In the data rows, the value 500 means zero.
Here are some points, one per row:
[513,582,331,522,378,580,443,868,458,538,477,580,637,432,661,393,594,622,555,607,507,473,408,442,454,456,420,369,418,
 582,502,558,443,597,558,516,523,794,719,496,631,413,437,411,724,444,846,639,433,388,495,619,486,481,484,379,538]
[403,440,613,326,374,423,446,547,499,298,366,449,662,408,613,292,649,383,598,424,425,395,305,669,457,427,532,681,388,
 785,581,616,660,392,594,414,420,450,510,296,499,579,352,414,373,437,332,437,488,542,573,471,224,514,536,544,445]
[478,637,513,415,372,442,453,467,660,410,646,391,596,590,542,616,539,443,609,740,479,680,359,569,622,625,617,543,512,
 408,462,509,551,722,464,342,627,646,370,484,579,436,591,562,604,562,296,411,330,346,622,666,640,734,341,624,395]
[404,454,484,605,641,254,723,541,453,430,612,569,516,436,649,509,623,387,624,410,573,616,339,563,664,436,577,419,667,
 389,429,487,582,550,426,576,556,347,570,637,652,582,623,626,421,545,672,680,490,440,460,504,366,482,828,668,324]
[562,566,455,734,603,473,357,431,657,210,587,471,662,533,410,620,688,584,603,480,483,499,431,221,441,580,465,387,512,
 330,507,530,402,499,409,466,638,390,640,291,282,527,382,437,307,506,513,632,595,660,658,457,495,622,367,324,408]
[598,425,501,339,686,465,516,641,363,337,527,346,734,602,499,436,471,696,370,578,412,464,700,354,674,348,594,489,426,
 328,475,627,704,263,555,432,412,518,481,676,388,536,591,761,690,499,457,444,538,452,629,415,484,514,559,498,614]
[558,408,497,566,655,508,549,330,582,542,552,522,745,580,503,541,310,118,404,570,420,395,329,475,537,649,503,625,480,
 609,605,463,598,240,424,697,524,572,682,656,526,388,388,372,592,473,563,501,478,509,598,553,769,392,489,436,453]
[429,708,316,422,474,567,395,448,491,592,188,402,591,423,520,671,499,564,311,606,686,403,349,403,517,363,539,570,579,
 448,505,317,557,323,363,515,707,455,395,360,703,561,612,450,482,507,457,389,737,486,511,647,445,491,707,484,609]
[354,359,685,544,657,507,452,466,565,676,285,409,376,421,547,491,407,460,399,534,453,562,559,443,638,407,450,710,347,
 336,277,532,684,612,480,364,501,483,599,550,559,408,518,324,452,515,739,510,416,635,453,370,431,808,390,414,457]
[693,652,355,583,593,408,547,374,505,619,596,319,494,317,533,530,475,646,513,499,623,531,515,786,623,578,430,275,305,
 595,525,591,419,493,335,269,340,508,429,746,569,572,423,319,542,391,457,394,545,684,623,426,427,463,549,438,387]
[388,480,392,324,526,637,574,543,703,502,454,404,601,710,277,434,353,383,468,502,495,677,522,684,474,435,348,351,668,
 543,611,542,481,612,592,302,497,345,642,441,500,553,528,422,627,751,529,647,716,695,404,498,431,438,476,615,620]
[443,302,619,429,235,554,713,412,559,452,563,266,370,519,399,577,389,667,433,476,755,423,499,475,580,488,809,483,454,
 527,469,546,367,521,526,536,636,646,770,435,246,562,451,457,430,561,577,355,457,503,536,573,532,400,614,497,405]
[563,438,352,581,437,489,487,374,422,469,617,549,529,699,313,453,621,515,183,332,569,459,347,503,745,483,437,437,406,
 546,584,517,560,560,432,554,586,473,359,539,469,373,412,543,466,427,481,550,356,417,110,685,276,618,374,357,574]
[431,563,631,689,428,650,378,494,419,387,499,619,579,456,704,451,327,410,389,387,573,449,582,667,504,704,609,436,577,
 577,270,633,513,581,548,436,626,345,573,443,582,724,614,813,593,333,519,426,612,606,408,549,629,489,356,327,529]
[646,476,386,584,482,395,589,611,509,567,467,555,291,490,528,403,346,312,345,576,435,376,531,384,471,376,452,330,524,
 499,295,656,335,447,498,672,692,482,503,423,468,485,449,472,632,523,292,491,556,382,669,456,212,512,264,729,338]
[375,408,522,550,610,609,518,387,602,496,501,596,596,520,274,412,640,400,546,473,634,347,640,538,307,459,675,607,506,
 443,474,482,321,488,432,318,490,691,370,542,652,627,789,405,511,319,543,667,350,413,644,496,346,326,356,532,620]
[479,507,425,370,463,306,660,584,440,544,482,578,420,673,601,632,629,430,391,521,750,541,439,450,404,707,450,662,356,
 291,554,650,425,572,613,714,185,466,445,420,537,774,510,366,652,575,432,546,565,544,547,405,533,583,464,343,569]
[538,625,371,629,547,576,388,470,242,424,446,656,452,646,485,602,189,494,553,428,482,413,278,474,453,550,433,662,457,
 510,342,481,420,562,762,223,476,600,339,546,305,448,505,481,414,688,502,595,444,484,581,500,445,513,743,535,465]
[390,443,544,714,581,303,530,573,607,650,514,635,432,500,533,576,428,669,407,402,449,551,632,638,417,542,480,368,259,
 482,659,363,596,273,651,417,514,537,622,242,511,467,601,498,467,420,317,626,446,498,482,692,663,623,537,723,532]
[394,488,516,810,396,349,401,544,413,562,577,318,258,714,493,454,642,491,671,579,278,417,544,319,500,576,544,546,732,
 618,543,515,566,413,515,393,321,518,559,597,470,510,659,345,594,474,555,302,747,466,379,598,416,513,508,478,582]
[587,173,489,471,531,469,421,411,582,387,448,512,471,104,593,401,581,385,406,448,413,648,553,284,549,753,373,391,525,
 423,487,379,461,508,527,428,420,731,321,426,556,557,471,548,538,731,551,368,543,583,418,597,481,359,555,533,545]
[492,561,676,427,460,615,407,497,655,476,651,455,379,398,550,484,320,594,353,454,359,312,345,342,292,475,574,348,691,
 427,723,541,617,647,512,615,409,468,478,675,623,538,580,444,544,485,294,608,270,678,496,547,415,519,623,406,441]
[511,662,287,393,583,421,529,633,584,309,351,426,277,262,315,310,465,385,542,490,537,429,614,546,442,604,729,553,485,
 552,552,327,544,568,550,579,555,515,445,707,324,547,355,522,493,357,464,648,598,417,370,461,690,731,525,480,547]
[403,645,572,582,371,462,552,316,542,618,282,422,457,501,534,420,510,557,505,327,560,656,222,442,384,614,504,417,563,
 387,561,494,525,400,397,468,307,615,619,527,443,295,467,776,564,436,488,531,488,350,448,149,500,415,387,614,637]
[581,413,484,370,564,578,454,536,435,484,384,572,364,695,330,525,741,576,320,587,258,472,388,576,389,477,579,356,439,
 645,294,466,438,457,347,427,378,526,635,523,689,696,447,593,309,668,485,475,427,448,428,453,773,512,491,530,312]
[638,432,545,329,357,209,345,474,306,478,555,429,431,385,368,638,571,292,490,435,492,466,560,609,370,343,445,496,631,
 443,471,740,319,450,535,460,559,482,519,466,603,195,547,586,433,430,577,557,496,675,592,517,656,565,594,469,736]
[672,257,483,480,455,745,397,671,475,728,518,481,436,555,450,534,612,476,737,499,582,342,439,642,775,644,464,446,530,
 412,556,297,611,619,553,672,536,592,568,478,517,385,589,633,351,451,311,563,686,574,629,357,465,527,475,451,464]
[541,597,577,469,441,531,521,611,594,427,558,505,315,592,557,713,414,423,605,477,437,486,509,719,472,419,508,318,487,
 473,586,433,739,340,470,598,573,521,223,456,402,653,445,487,379,645,892,394,381,458,601,417,426,432,321,469,721]
[615,521,328,607,450,620,489,379,556,481,573,622,331,632,729,322,590,580,407,693,504,537,753,571,478,471,646,716,569,
 395,683,629,574,498,536,400,700,506,504,437,665,358,278,508,468,589,457,534,459,573,450,283,552,329,615,460,496]
[646,643,492,452,465,549,533,253,441,674,431,543,534,384,511,634,491,454,490,560,468,554,807,418,623,506,618,445,650,
 790,513,418,522,565,556,557,228,344,622,294,456,492,514,574,515,618,512,665,345,268,628,549,398,592,510,333,494]
[539,558,547,602,344,728,588,456,460,511,745,596,428,408,410,500,694,443,532,446,491,823,462,388,376,299,462,619,247,
 697,302,359,681,456,506,630,613,458,519,627,421,542,565,475,671,507,364,527,558,657,578,469,527,532,585,512,678]
[548,565,586,477,412,494,763,588,560,608,435,525,563,576,406,249,570,651,368,339,489,480,494,419,444,570,436,584,573,
 536,459,410,514,607,634,479,449,258,191,528,540,323,461,542,383,437,707,407,615,540,801,685,657,385,436,518,381]
[566,352,435,623,443,369,554,604,507,394,281,407,604,547,410,785,445,602,544,537,584,510,658,413,392,475,155,660,620,
 782,633,462,586,634,478,508,619,514,451,568,512,598,566,586,577,327,512,450,280,529,453,309,531,431,523,602,361]
[391,429,604,401,476,594,563,381,419,294,510,328,538,672,891,392,541,453,459,655,538,400,597,586,456,467,244,327,479,
 516,338,271,352,539,433,580,429,407,393,472,335,364,621,318,406,363,452,618,472,392,450,426,619,503,618,520,586]
[648,538,508,347,591,623,605,744,461,506,690,471,499,405,569,412,361,570,684,233,614,501,521,360,476,602,453,659,535,
 587,492,544,392,228,253,383,522,385,507,397,596,381,689,394,456,709,443,431,424,400,286,419,546,593,409,466,457]
[324,580,396,434,615,579,713,324,339,382,574,601,411,313,391,462,467,751,659,646,431,362,451,523,598,575,262,599,600,
 394,471,535,499,497,585,603,476,419,725,486,662,564,403,516,437,444,494,297,364,541,533,579,484,533,364,660,730]
[339,494,407,557,557,403,236,403,517,580,370,640,558,499,541,363,488,470,755,425,728,365,574,417,524,235,536,355,363,
 571,554,673,579,691,442,653,421,447,420,587,416,454,575,481,419,767,459,355,455,528,468,583,741,377,423,596,509]
[369,323,300,475,624,660,467,535,455,644,653,534,565,281,564,673,437,589,379,549,241,622,430,618,390,483,631,649,507,
 485,599,726,472,662,363,565,458,464,406,409,208,468,581,524,392,366,549,515,677,320,494,474,523,440,480,557,459]
[571,560,663,621,510,601,547,471,517,462,197,546,660,550,422,462,542,579,648,255,236,706,627,696,552,508,550,478,549,
 350,517,639,285,468,568,794,642,554,453,568,528,501,490,313,578,529,409,382,439,386,449,518,503,570,678,384,447]
[463,504,713,487,321,361,567,605,343,502,502,690,554,413,502,616,407,450,524,531,464,485,608,558,486,332,409,606,491,
 260,582,250,468,580,297,311,481,468,636,678,426,537,275,494,499,608,295,537,648,359,434,649,481,292,356,350,436]
[329,620,652,202,789,506,479,389,632,592,564,504,354,622,633,747,643,515,650,353,460,396,579,384,527,501,462,527,369,
 648,516,490,326,502,621,458,630,577,415,531,506,393,326,672,692,395,562,507,657,553,401,572,403,395,518,512,377]
[552,507,582,581,409,568,309,577,624,487,614,538,607,481,474,502,355,494,523,717,562,654,454,462,653,264,566,598,529,
 474,557,376,161,334,694,604,196,483,393,536,583,575,409,601,357,335,623,437,529,581,343,457,476,593,436,646,409]
[533,601,669,376,594,320,345,538,346,768,659,519,624,557,268,263,438,535,548,723,570,620,547,470,371,694,529,402,498,
 405,383,431,651,530,464,571,630,500,480,305,362,559,411,436,465,356,521,452,389,541,369,451,403,358,636,486,414]
There is one direction along which these points spread out most. Where along it does each point below lie, from 0 to 99? The average is 50, and the first point in the table lies past the average. One standard deviation of the points above along it is 16.
[571,560,663,621,510,601,547,471,517,462,197,546,660,550,422,462,542,579,648,255,236,706,627,696,552,508,550,478,549,
 350,517,639,285,468,568,794,642,554,453,568,528,501,490,313,578,529,409,382,439,386,449,518,503,570,678,384,447] : 41
[562,566,455,734,603,473,357,431,657,210,587,471,662,533,410,620,688,584,603,480,483,499,431,221,441,580,465,387,512,
 330,507,530,402,499,409,466,638,390,640,291,282,527,382,437,307,506,513,632,595,660,658,457,495,622,367,324,408] : 19
[638,432,545,329,357,209,345,474,306,478,555,429,431,385,368,638,571,292,490,435,492,466,560,609,370,343,445,496,631,
 443,471,740,319,450,535,460,559,482,519,466,603,195,547,586,433,430,577,557,496,675,592,517,656,565,594,469,736] : 69
[463,504,713,487,321,361,567,605,343,502,502,690,554,413,502,616,407,450,524,531,464,485,608,558,486,332,409,606,491,
 260,582,250,468,580,297,311,481,468,636,678,426,537,275,494,499,608,295,537,648,359,434,649,481,292,356,350,436] : 38
[390,443,544,714,581,303,530,573,607,650,514,635,432,500,533,576,428,669,407,402,449,551,632,638,417,542,480,368,259,
 482,659,363,596,273,651,417,514,537,622,242,511,467,601,498,467,420,317,626,446,498,482,692,663,623,537,723,532] : 37
[539,558,547,602,344,728,588,456,460,511,745,596,428,408,410,500,694,443,532,446,491,823,462,388,376,299,462,619,247,
 697,302,359,681,456,506,630,613,458,519,627,421,542,565,475,671,507,364,527,558,657,578,469,527,532,585,512,678] : 43
[394,488,516,810,396,349,401,544,413,562,577,318,258,714,493,454,642,491,671,579,278,417,544,319,500,576,544,546,732,
 618,543,515,566,413,515,393,321,518,559,597,470,510,659,345,594,474,555,302,747,466,379,598,416,513,508,478,582] : 64
[369,323,300,475,624,660,467,535,455,644,653,534,565,281,564,673,437,589,379,549,241,622,430,618,390,483,631,649,507,
 485,599,726,472,662,363,565,458,464,406,409,208,468,581,524,392,366,549,515,677,320,494,474,523,440,480,557,459] : 32
[587,173,489,471,531,469,421,411,582,387,448,512,471,104,593,401,581,385,406,448,413,648,553,284,549,753,373,391,525,
 423,487,379,461,508,527,428,420,731,321,426,556,557,471,548,538,731,551,368,543,583,418,597,481,359,555,533,545] : 55
[431,563,631,689,428,650,378,494,419,387,499,619,579,456,704,451,327,410,389,387,573,449,582,667,504,704,609,436,577,
 577,270,633,513,581,548,436,626,345,573,443,582,724,614,813,593,333,519,426,612,606,408,549,629,489,356,327,529] : 41
[391,429,604,401,476,594,563,381,419,294,510,328,538,672,891,392,541,453,459,655,538,400,597,586,456,467,244,327,479,
 516,338,271,352,539,433,580,429,407,393,472,335,364,621,318,406,363,452,618,472,392,450,426,619,503,618,520,586] : 69
[558,408,497,566,655,508,549,330,582,542,552,522,745,580,503,541,310,118,404,570,420,395,329,475,537,649,503,625,480,
 609,605,463,598,240,424,697,524,572,682,656,526,388,388,372,592,473,563,501,478,509,598,553,769,392,489,436,453] : 38
[329,620,652,202,789,506,479,389,632,592,564,504,354,622,633,747,643,515,650,353,460,396,579,384,527,501,462,527,369,
 648,516,490,326,502,621,458,630,577,415,531,506,393,326,672,692,395,562,507,657,553,401,572,403,395,518,512,377] : 70
